array([[ -3.446,  -2.647,  -0.145,  -3.435,  -5.299,  -4.299, -16.687,
         -1.234,  -2.737,  -0.725,  27.073,  -2.206,  13.471,  -3.248],
       [ -2.554,  -2.555, -19.249,  -2.912,   9.353,  -8.217,  -1.437,
         -0.621,  -2.804,  -1.141,  -8.751,  -2.132,  -8.165,  -2.266],
       [ -2.181,  -1.616,   7.866,   0.240,  -0.100,   2.684,  -5.079,
         -3.591,  -2.032,  -3.536,   4.373,  -1.723,  -5.631,  -0.832],
       [ -1.975,  -1.757,   0.917,  -2.981,  12.504,   0.561, -17.099,
         -0.766,  -1.783,  -1.903,  11.066,  -2.273, -12.801,  -2.001],
       [ -2.736,  -2.608, -18.519,  -3.947, -19.363, -10.357,  -6.400,
         -1.363,  -2.827,  -1.027,   3.391,  -1.855,   6.511,  -1.889]])
The entry just left of -2.912 -> -19.249
The entry just left of the smallest entry: -3.947
The entry just right of -1.783 -> -1.903
Give the entry just right of the smallest entry.
Answer: -10.357
The entry just right of -3.947 is -19.363
The entry just left of -3.435 -> -0.145
Give the entry just left of -0.100.
Answer: 0.240
The entry just right of -5.299 is -4.299
The entry just left of the largest entry -> -0.725
The largest entry is 27.073
The entry just left of -1.783 is -0.766
The entry just right of 0.240: -0.100
Give the entry just left of -2.266.
Answer: -8.165
Give the entry just right of the largest entry.
Answer: -2.206
The entry just right of 12.504 -> 0.561
Give the entry just right of -1.027.
Answer: 3.391

Questions about the array below.
1) The 3rd entry on the diagonal from the top-right corner?
2) The largest entry in the last column?
3) The smallest entry in the first column?
4) The entry directly below -0.277?
5) The entry just right of -0.476?
6) The entry directly below 1.542?
7) The entry directly below -2.250?
8) The entry in the top-left corner?
[[0.237, 0.441, 0.375, 3.516, -2.821, -3.285, 2.691, -1.122, -2.407, -1.522, -5.651, -2.441, -0.232, 3.915],
[-2.952, 0.081, -0.450, -0.704, 0.254, -1.767, -0.045, 0.067, -0.167, 2.411, -2.034, -1.297, 0.799, -1.041],
[0.832, 0.303, 0.388, 0.036, -0.687, -0.127, 0.053, 0.083, -0.277, -0.617, 0.456, -1.814, -0.270, 0.950],
[-1.507, -1.276, -0.992, 0.128, 1.542, 0.691, 0.381, -0.261, -0.273, 2.074, -0.476, -1.315, -1.061, -1.545],
[1.198, -0.556, -0.967, 0.031, 0.326, 1.586, -0.801, -0.614, -0.587, -0.720, 1.789, -1.323, -0.520, -0.618],
[-1.211, 0.051, -0.378, -0.843, 1.069, 0.255, -0.412, 1.175, 1.437, 2.917, 0.882, -1.111, 0.804, -2.250],
[-2.021, -0.155, -2.970, -0.753, 0.575, -1.646, 0.024, -0.677, -1.312, 1.061, -1.963, -2.420, -1.118, -1.376],
[-1.694, 0.665, 0.350, -0.554, -0.591, -1.279, 0.617, 1.166, 1.371, 2.498, -1.034, -1.452, 1.204, -0.575],
[2.573, -0.574, 5.120, 3.065, -1.540, 1.051, 2.947, 0.763, 1.062, -1.088, -0.145, -0.302, 0.610, 2.856],
[1.939, 1.563, -0.297, 2.152, -2.715, -2.046, -0.151, -0.513, -2.494, -3.600, -2.577, 1.921, 1.530, 3.857],
[-0.719, 0.016, -0.401, -1.004, 1.823, 0.692, -1.177, 0.940, 0.942, 1.603, 1.372, 2.107, 0.475, -1.873],
[3.999, -1.439, 0.350, 0.834, 0.924, 3.071, -0.056, -0.993, -2.366, -5.708, 2.686, 4.101, -1.540, 1.045],
[-1.958, -0.122, -1.240, -0.440, 0.509, 0.081, -0.864, 0.274, 0.401, 2.757, -0.250, -0.778, 1.451, -1.970],
[-0.208, -1.568, -2.357, -1.141, 2.793, 0.457, -0.108, -1.366, -2.285, -1.545, 0.449, -0.505, -3.944, -1.458]]
1) -1.814
2) 3.915
3) -2.952
4) -0.273
5) -1.315
6) 0.326
7) -1.376
8) 0.237
